Each named turn below is shown by a few rows before and after it. Which turns, in which order, take the first row of each later pair to the second? The first pair is answered.
foner (before |-> after):
[-0.38 -0.10  0.99 -1.03 -0.67  0.36  0.59 -0.04 -0.53 -0.81 -1.18 -1.65
 -0.18  0.37  0.49 -0.81  0.75 -0.15 -0.41 -0.85 -0.20 -0.98 -0.55 -1.24
  0.36 -0.21 -0.17  0.93 -0.87] |-> [-0.36  0.20  1.28 -0.47 -0.50  0.13  1.24 -0.18 -0.61 -0.28 -0.76 -1.14
  0.09 -0.23  0.23 -0.58  0.66 -0.15 -0.18 -0.54 -0.12 -1.01 -0.34 -0.88
  0.72 -0.72  0.22  0.92 -1.49]
[-0.24  0.68 -0.40  0.72  0.01 -0.56 -0.74  0.16 -0.11  0.50 -1.35  0.32
 -0.14 -0.41  1.82 -2.09  1.26 -1.03  0.33 -1.18  0.64  0.45  0.18  0.37
 -0.77 -1.47 -0.14  2.46 -1.20] |-> [-0.11  0.51  0.00  1.07  0.00 -0.66 -0.15  0.47 -0.47  0.97 -0.89  1.19
 -0.10 -0.84  1.15 -1.69  1.51 -1.37  0.38 -0.98  0.55  0.17  0.81  0.76
 -0.97 -1.89  0.26  2.21 -1.39]
[ 0.32 -0.87 -0.80 -0.69  1.08 -1.06  1.92 -3.70 -0.60 -1.76  0.72 -0.55
 -0.82 -1.25 -0.19 -1.20 -0.01  0.26  0.78  0.37  1.70  0.26 -1.00 -0.44
  0.70 -0.74  0.19 -0.93 -0.27] |-> [ 0.45 -0.84 -0.50 -0.12  1.14 -1.20  2.53 -3.50 -1.02 -1.50  0.95  0.34
 -0.52 -1.49 -0.61 -0.41 -0.09  0.21  0.53  0.80  1.80 -0.27 -0.47  0.05
  0.65 -0.92  0.67 -0.75 -0.72]
[ 0.83  0.26 -2.67 -2.27 -1.26 -0.52 -1.96 -0.29  1.22  1.02 -1.85  0.29
  0.97 -1.36 -0.15 -0.04  1.26  1.15  2.49 -0.77 -0.92 -2.72  0.69  0.29
 -0.45  1.63 -1.49  0.94  0.76] |-> [ 0.54  0.84 -2.68 -2.13 -1.17 -0.63 -1.03 -0.83  0.83  1.43 -2.57 -0.64
  1.35 -1.09  0.43 -0.08  1.37  0.55  2.75 -0.46 -0.44 -2.43  0.37  0.06
 -0.20  1.40 -2.05  1.44  0.02]
Tiken (before |-> after):
[ 1.95  1.35  2.15  1.36  2.49 -1.03  2.68 -3.29 -1.76 -0.45 -0.67 -2.15
 -1.11 -0.04  1.98 -1.51 -1.21  0.95 -0.27  0.18  1.78  0.53 -0.66 -1.49
  2.83  0.11  1.14 -1.41 -0.06] |-> [ 0.83  2.82  1.98  1.31  0.97 -0.64  2.20 -1.60  0.18  0.04 -2.41 -4.66
 -0.45  0.41  1.52 -1.12 -0.65  0.14  0.04 -0.33  2.44 -0.62 -1.31  0.72
  0.53  0.03  1.02  1.05 -1.90]
[ 2.47 -0.19  0.01 -1.79 -1.45  1.83 -1.37 -0.39  1.93 -0.75  1.15 -0.49
  1.68 -0.70 -2.68  0.24 -0.95 -0.57 -0.27 -1.09  0.34  0.62 -0.02 -0.47
  1.20  0.82  2.11  0.01  1.98] |-> [ 2.45 -0.42  0.35 -1.63 -1.46  1.64 -1.42 -0.86  1.94 -0.64  1.27 -0.41
  1.62 -0.45 -2.82  0.09 -1.17 -0.37 -0.27 -0.78  0.63  0.58 -0.17 -0.99
  1.60  0.82  2.29 -0.47  1.95]
[-0.43 -0.29  2.15  1.44  1.35  0.70  1.91 -0.56 -0.07 -1.77 -0.70 -0.19
 -0.35 -0.05 -1.66 -0.37 -0.85  1.55 -1.23  0.05 -0.14  0.10 -0.42 -2.90
  2.44  0.70  1.74 -0.24  1.83] |-> [-1.17  0.91  1.84  1.56 -0.01  0.75  1.32  0.63  1.18 -1.53 -2.24 -2.42
  0.14  0.37 -2.15 -0.06 -0.46  1.22 -1.13 -0.44  0.28 -0.32 -1.06 -1.83
  1.04  0.69  1.66  1.67  1.06]
lidi (before |-> after):
[ 0.15 -0.81  1.62  0.57  1.03  0.06  0.22 -1.50 -0.97 -0.95 -0.94 -2.03
  0.68  0.20  0.44 -0.68 -0.38  1.68  0.32  0.40 -0.15  0.41 -0.04 -1.92
  0.58 -0.72  1.43  1.26  1.57] |-> [ 0.95  0.94 -0.82  0.35 -0.87  1.62 -0.57  1.86  0.17 -1.20 -0.41 -1.91
  0.36  1.47  1.39  0.14  0.46 -0.47  0.91  0.09 -1.67 -0.44 -1.10 -0.22
 -0.53 -0.04 -1.38  0.41  0.60]
[-0.12  1.93  0.82  0.87 -1.88 -0.61  1.30  2.35 -0.04  1.80 -0.79 -1.38
  1.04  0.10  2.31  2.09  1.07 -2.81 -0.12 -0.20  1.31 -0.38  0.50  3.22
 -0.91 -1.26 -2.83  0.83 -4.72] |-> [-0.90 -0.18  3.64  1.26  0.39 -2.86  2.21 -1.05 -2.03  2.48  0.04 -0.09
  1.44 -2.14  1.32  1.83  0.29 -0.47 -0.42  0.29  2.59  0.18  2.31  1.43
  0.43 -2.58  0.66  0.92 -3.79]
[-1.03 -3.00 -0.97 -2.11  1.70 -0.48 -2.69 -2.82 -0.09 -0.40  1.03  2.42
 -1.03  0.31  0.50 -1.83  0.03  1.98  0.68 -1.97 -0.45  0.01  0.98 -1.28
 -0.71  0.09  1.54 -0.62  1.85] |-> [-0.94 -1.34 -2.88 -2.48  0.58  0.72 -3.70 -1.24  1.38 -1.35 -0.38 -0.12
 -1.03  1.85  0.66 -1.61 -0.05  1.09  1.13 -2.56 -0.80 -0.07 -1.14 -1.36
 -1.36  1.54  0.14 -0.23  1.70]
[-1.95 -1.57 -1.83 -3.33  0.23 -1.38 -4.43 -1.85  0.12 -2.20 -5.12 -1.48
 -0.35 -0.98 -1.00  0.40  1.18  1.76 -0.56  0.72 -1.05 -2.29 -0.43  0.85
 -1.06  0.96  0.80 -0.96  0.68] |-> [-0.79 -0.91 -2.94 -3.40 -0.92 -1.23 -4.40  0.16 -0.25 -1.20 -2.68  1.14
 -0.69 -1.01 -0.26  1.26  1.97 -0.14 -0.14  0.93 -2.07 -3.29  0.28  3.06
 -1.59  0.35 -1.08 -2.69 -0.11]
pume (before |-> after):
[ 1.65 -2.00 -0.42 -0.40 -1.28  0.67  0.20  2.16 -0.57  0.32 -1.23  0.25
 -1.63 -0.34  0.49 -0.35  0.64 -0.16 -0.36  1.57 -0.94  0.39  1.79  0.89
  0.53  2.23  0.75 -2.72  2.43] |-> [ 1.51 -2.09 -0.55 -0.30 -1.06  0.78  0.22  1.43 -0.45  0.30 -1.23  0.15
 -1.64 -0.22  0.68 -0.30  0.71  0.25 -0.35  1.25 -0.85  0.50  1.75  0.62
  0.73  2.36  0.65 -2.99  2.71]
[-0.33  0.95  0.19  0.08 -1.59 -0.41 -0.24  0.01  0.44  0.34 -1.66 -2.26
  0.32  0.64  1.30 -0.36  2.19 -1.27 -0.96 -0.19  3.27 -0.39 -2.79 -0.60
 -0.94 -0.16 -0.49  0.46 -0.18] |-> [-0.42  1.01  0.03 -0.17 -1.88 -0.75 -0.40  0.29  0.85  0.47 -1.98 -1.96
  0.25  0.76  1.25  0.08  2.65 -1.39 -0.92 -0.54  3.50 -0.54 -2.34  0.02
 -1.80 -0.31 -0.39  0.51 -0.52]
[ 1.50  0.64 -0.65 -0.25 -1.16 -1.23 -0.81  0.28 -1.11  2.16  1.55  3.08
 -0.92 -1.06  1.52  1.84  2.31 -1.07  0.67  0.23 -1.27 -0.90  3.08  2.82
 -0.10 -1.68 -1.84 -0.51 -3.17] |-> [ 2.04  1.03 -0.20  0.70 -0.50 -1.49  0.46 -0.55 -2.15  1.84  1.52  2.94
 -1.15 -1.34  2.08  1.52  1.73 -1.68  0.23  0.88 -0.59 -0.80  2.93  1.51
  1.57 -1.66 -2.38 -1.42 -2.92]
Pairs:
Between the rows of a pair lie 2 to 3 turns.
[ 0.25  1.66 -0.26  1.34 -0.79 -1.43  0.23 -0.83 -0.18  1.48  0.58 -1.92
  0.67  1.14  3.87 -1.37 -0.34 -1.50  0.63  1.64  1.49 -0.48  0.60 -1.15
  1.08 -0.20 -3.44  0.65 -3.18] |-> [ 1.29 -0.40 -0.77  0.46 -1.86  0.47 -2.80  2.63  0.81 -0.36  3.70  4.26
 -0.75 -0.52 -0.40 -0.75  0.36  0.49  0.56  0.89 -2.36 -1.23  2.35  0.32
 -0.52  0.53 -0.45 -1.36  0.54]  foner then foner then foner
[ 0.48  0.30 -0.53  0.42 -1.49 -0.28 -0.39  0.19  0.38 -1.36 -0.65 -1.84
  0.60 -0.13 -0.81 -0.50  0.25 -1.08  0.17  0.77  1.47 -0.01 -0.19  1.25
 -0.19  1.11 -1.11  0.98 -0.27] |-> [ 0.37 -0.16  0.92  1.27 -0.71 -0.92  0.64 -0.84 -0.50 -1.12 -0.47 -1.56
  0.82 -1.08 -1.25 -0.72 -0.03 -0.58 -0.03  1.13  1.74  0.20  0.34  1.14
  0.29  0.58 -0.15  0.96 -0.77]  foner then lidi then lidi
[ 0.43  0.91  0.38  1.20 -2.02  0.91  1.68  0.20  2.48  1.02 -3.17 -3.79
  0.03  1.02  0.04 -0.35 -0.68 -1.08 -0.53  1.56  2.68 -0.69 -1.98 -0.51
 -1.15 -0.61 -2.81  3.43  0.57] |-> [ 0.20 -0.98  2.87  1.30 -0.84 -1.09  2.75 -1.61  0.49  3.22 -1.26 -0.84
  0.18 -1.45 -0.86  0.84 -0.70 -0.06 -0.85  2.18  3.45 -0.33  1.25  1.02
 -1.31 -2.64 -0.18  3.88 -0.70]  lidi then lidi then Tiken
[-0.13 -2.05  0.29 -3.93  0.73 -0.16 -0.96 -2.03 -1.01  0.79  1.36  1.65
 -1.89 -2.32  0.39  0.78 -0.75  2.28  0.10  0.07  0.20  0.38  0.61 -0.48
 -1.73 -0.54  3.16  1.59  2.53] |-> [ 0.42  0.34 -3.10 -4.40 -1.69  1.50 -2.00  0.80  0.42  0.58  0.83  0.26
 -1.99  0.17  2.98  0.95  0.06 -0.58  1.29 -0.51 -0.31 -0.24 -1.65  1.00
 -2.73  0.44 -1.46  0.87  0.85]  lidi then lidi then foner
[-1.22 -1.50  1.36  3.37 -0.41  1.97  1.05 -0.45  0.98 -1.43 -2.76 -0.54
 -0.02 -1.39 -2.71  1.30 -1.82  2.92 -1.21 -1.49 -1.55  0.07 -1.23 -3.39
  0.78  0.96  2.68  0.10  0.78] |-> [ 0.79 -1.44 -0.19  3.39 -1.60  1.41  1.59  1.97 -1.17  1.00  2.05  4.75
 -0.19 -2.38 -0.57  2.65 -0.63 -0.30 -0.49 -0.05 -2.69 -0.68  1.63  0.20
  0.29 -0.49 -1.04 -3.15 -1.94]  lidi then foner then lidi
[-0.41 -0.44 -0.46 -0.62 -0.03  0.34 -1.88 -0.66 -0.43  0.27 -0.46  1.26
 -0.90  0.34 -1.84 -0.39 -0.01  1.68 -0.02 -0.20 -0.70  0.58 -0.19  0.55
 -0.64  0.35  2.42  0.67  0.45] |-> [ 0.03 -1.05 -0.56 -0.62  0.06  0.12 -1.52 -0.90 -1.23  0.98  0.56  2.32
 -0.82 -0.01 -0.65 -0.40  0.28  0.93  0.28 -0.07 -0.49  0.77  0.61  1.33
 -0.49 -0.45  1.41  0.04 -0.38]  foner then lidi then lidi
[-1.94 -0.21 -0.97 -1.70  1.10 -1.05 -1.42 -2.21  1.57  0.69 -2.90 -3.49
 -0.06  0.41  1.01 -1.08  0.01  0.98  1.26 -1.65  2.05  0.79 -1.01 -1.40
 -1.31 -0.81  1.01  2.81 -1.25] |-> [ 1.24 -1.63 -1.87 -0.99  1.40 -0.94 -0.51 -1.25 -1.55  0.69  2.05  2.72
 -0.93  0.39  3.54 -0.67  0.31 -0.65  1.02  0.28 -0.04  1.07  0.56 -1.78
  1.69 -0.92 -2.38 -2.98 -0.51]  lidi then Tiken then Tiken
[-0.67 -3.23 -3.10 -4.32  1.37 -0.39 -4.48 -4.02  0.79  0.83 -1.16 -1.95
 -1.12  3.30  2.05 -3.04 -0.19  0.16  2.14 -3.57 -0.12  1.26 -1.29 -2.77
 -0.22  2.06 -2.88 -0.59  0.70] |-> [-0.05 -5.02 -1.52 -3.71  2.06 -1.87 -3.38 -5.40 -1.50  2.23  1.57  2.07
 -1.17  1.15  1.83 -2.74 -0.12  0.85  1.87 -2.45 -0.24  1.69  1.80 -2.14
  0.49  0.06 -1.57 -2.10  0.12]  lidi then lidi
[-0.01  0.00 -1.82 -0.86 -0.93  2.45 -1.89  0.58 -0.26 -1.49 -0.17  0.78
  0.30 -0.24 -1.64  0.39 -1.09  0.95  0.84 -0.15 -1.42  0.01 -0.57  0.99
  1.36  2.44  0.12 -0.42 -0.15] |-> [-0.53 -0.41 -2.04 -1.21  0.17  1.43 -1.79 -1.86 -0.88 -0.90 -0.80 -0.71
  0.35  0.38  0.13 -0.41 -1.49  0.38  1.12 -0.26  0.01  0.66 -1.31 -0.15
  2.01  2.08 -0.83 -0.02 -0.60]  lidi then foner then foner
[-0.66 -0.27 -0.49 -1.07  0.19  1.27 -1.99  0.25  1.92 -1.41 -1.52 -1.77
 -0.42  0.96 -2.36 -1.07 -0.63  1.68  0.08 -1.02 -0.86  0.49 -1.87 -1.01
 -1.10  0.98  1.28  0.67  1.85] |-> [ 0.27  0.78 -2.56 -1.47 -0.94  1.60 -2.30  1.58  1.79 -0.50  0.21 -0.37
 -0.25  1.87  0.25 -0.66  0.46 -1.03  0.93 -1.08 -1.28  0.31 -1.59  0.50
 -1.40  1.11 -1.69 -0.55  0.18]  lidi then foner
[ 2.23  0.03  0.56  0.94  0.86 -0.48  0.60 -0.49 -1.82 -0.35  2.05  2.94
 -0.54  0.47  1.72  0.99 -1.13  0.07 -0.73  1.40 -1.34 -0.39  0.71 -1.18
  2.10  0.84 -1.99 -3.75  1.02] |-> [ 1.33  1.56 -0.80  0.59  0.11  1.15 -0.12  0.41  0.22 -2.00 -0.45 -1.09
 -0.59  2.41  2.04  0.55 -1.08 -0.28 -0.63  0.67 -1.22 -0.92 -2.10 -2.12
  1.73  2.29 -3.00 -2.11  1.59]  lidi then lidi
[-1.25  0.01 -0.99  0.60  0.67 -1.92  2.20  0.06 -2.35  3.28  1.48 -0.89
  1.08  1.47  2.56  1.67  0.20 -2.51  1.31  0.26  2.57  0.83  1.74  1.07
  1.04 -1.60 -4.06 -0.40 -4.73] |-> [-2.06 -0.51  1.56  1.02  0.57 -2.47  2.20  0.79 -1.59  3.57  1.21 -0.11
  1.79 -0.79 -1.20  2.50  0.07 -0.42  0.83 -0.02  2.40  0.18  3.45  2.48
 -0.70 -2.79  0.42  1.77 -4.36]  lidi then Tiken then foner
[ 0.87  0.15  0.82  1.94  0.36 -0.06  1.15 -0.73 -1.38  0.55  1.06  0.53
  1.14 -0.01  0.95 -0.12 -1.61 -0.50 -0.55  0.83  1.75  1.18 -1.30 -1.58
  2.58 -0.31  0.68 -1.01  0.62] |-> [ 0.52  0.85  0.79  2.36  0.12  0.58  0.87 -0.07 -0.58 -0.13 -0.70 -0.68
  1.20  0.87  0.28 -0.19 -1.90 -0.47 -1.00  0.56  1.61  0.97 -1.97 -1.83
  2.27  0.52  0.89 -0.17  0.84]  foner then lidi then foner
